(in the rows, 128 means zero)
One hidden turn or mirror swaps the rows below in pairs. Which row is each named row swapped with?
nipi: [103 164 114 138 107 151 146 112 119 101 116 138 121 160 122 118 136 108]
Deza: [101 113 134 116 125 130 135 124 150  88 105 152 113 155 153 132 121 110]
tomi: [124 155 128 136  95 153 133 108 115 108 113 129 102 153 140 115 145  99]
Pudul: [110 167 129 138 103 150 131 117 122 108 113 133 108 158 134 110 148 106]
Sig: [ 96 124 147 102 109 148 157 106 150  91 133 148 106 112 114 140 137 117]
revir: [108 132 113 152 102 174 150 123 126 110 155 134 106 116 128 130  97 123]
pav: [100 123 148 112  99 156 123 140 142 144 125 129 114 169 152 148 139 116]
takem: [ 89 108 128 119 105 132 130 120 156 140 157 149 111 158 122 127 145 119]
kovu: [ 99 152 121 146 104 177 140 132 121 113 157 135 104 129 131 121  99 136]
Gifa: [106 162 120 136 106 148 142 114 121 105 105 137 117 159 129 116 143 104]
bopog: [ 89 142 150 114 106 135 129 134 140 156 147 137  98 135 122 125 139 121]
tokim: [114 107 118 154 100 150 122 124 123 115 134 145 102 111 144 146 105 112]
nanab: [104  89 144 117 115 161 158 120 120  94 147 139 123 130 145 151 125 120]
Tibok: [123 128 132 120  88 157 112 108 125 102 122 128  93 153 146 107 145  98]
nenib: [ 90 126 147  98 101 146 108 136 143 134 119 136 111 159 147 146 131 136]
keb: [106 124 146 115 105 159 132 140 137 142 116 125 115 166 147 147 147 103]
nokor: [ 99 127 150 111 100 156 117 142 142 137 120 128 113 171 152 144 141 119]
mepok: [ 92 143 126 151 113 169 132 134 118 128 161 142 105 137 138 114 106 139]
biram: [104  97 154 113 113 163 160 120 121  92 143 139 121 132 151 154 129 117]
gebu: [112 162 126 139  96 152 135 117 116 111 111 134 106 157 136 113 146  99]
Bezul: [ 99 139 144 109 103 140 132 136 143 108 145 148  96 183 110 141 134 116]
remiz: [102  96 123  96 110 155 147 123 137 109 144 123 101 141 145 105 102 133]
pumar: [102 127 145 106 110 149 161 113 153  82 137 146 107 120 112 145 130 112]
Lor: [ 90 155 108 125 105 150 154 106 124  91 119 140 129 155 118 132 125 121]
pepak: [ 85 125 142  99 109 143 149 122 103 113 143 136 106 125 114 152 109 137]
zivas: [ 92 124 151 105 112 148 150 105 153  85 132 149 109 116 120 139 137 126]
gogop: [113 111 120 151 101 150 124 119 121 117 139 141  96 113 145 141  95 109]
gif: [ 86 157 130 140 107 163 133 133 122 117 164 143 105 148 134 115 111 144]
kur: [ 92  98 133 104 115 149 129 129 134 132 146 132 101 139 157 107 102 129]
rit: [ 87 127 153  97 111 148 131 113 143  87 125 143 111 112 137 144 131 141]
Meno: [101 152 112 129 109 159 146 105 128  85 106 138 125 158 124 122 129 111]
Mot: [ 84 127 142 115 105 137 127 124 155 153 148 144 103 139 121 126 143 127]
vozem: [101 104 135 133 116 135 108 122 118 125 132 154 108 121 156 147 105 124]
pinon: [ 89 136 149 116 104 138 128 130 154 150 149 149  96 134 120 129 143 122]
luso: [109  98 154 121 116 174 160 131 122 101 147 133 114 127 149 153 126 114]
Veb: [103 138 122 148 105 179 144 131 125 113 160 138 101 123 133 121  97 129]
nasu: [121 133 133 123  94 150 114 106 124 100 118 130  91 157 146 110 136  90]
Zov: [102 124 135 127 129 116 129 140 141 107 105 152 106 156 154 131 126 125]
volu: [110 133 118 153  96 176 146 127 124 109 152 137 101 117 133 132  96 120]
mab: [120 130 120 158  95 170 140 124 126 115 150 135  97 118 139 137  99 117]
Nevar: [100  86 140 109 115 147 154 114 127  92 155 151 120 143 136 143 131 123]
Sal: [115 106 133  99  99 156 115 102 142  96 129 138 103 166 144 116 129 101]

Pudul pairs with revir
Tibok pairs with tokim
gif pairs with Lor
Sal pairs with vozem

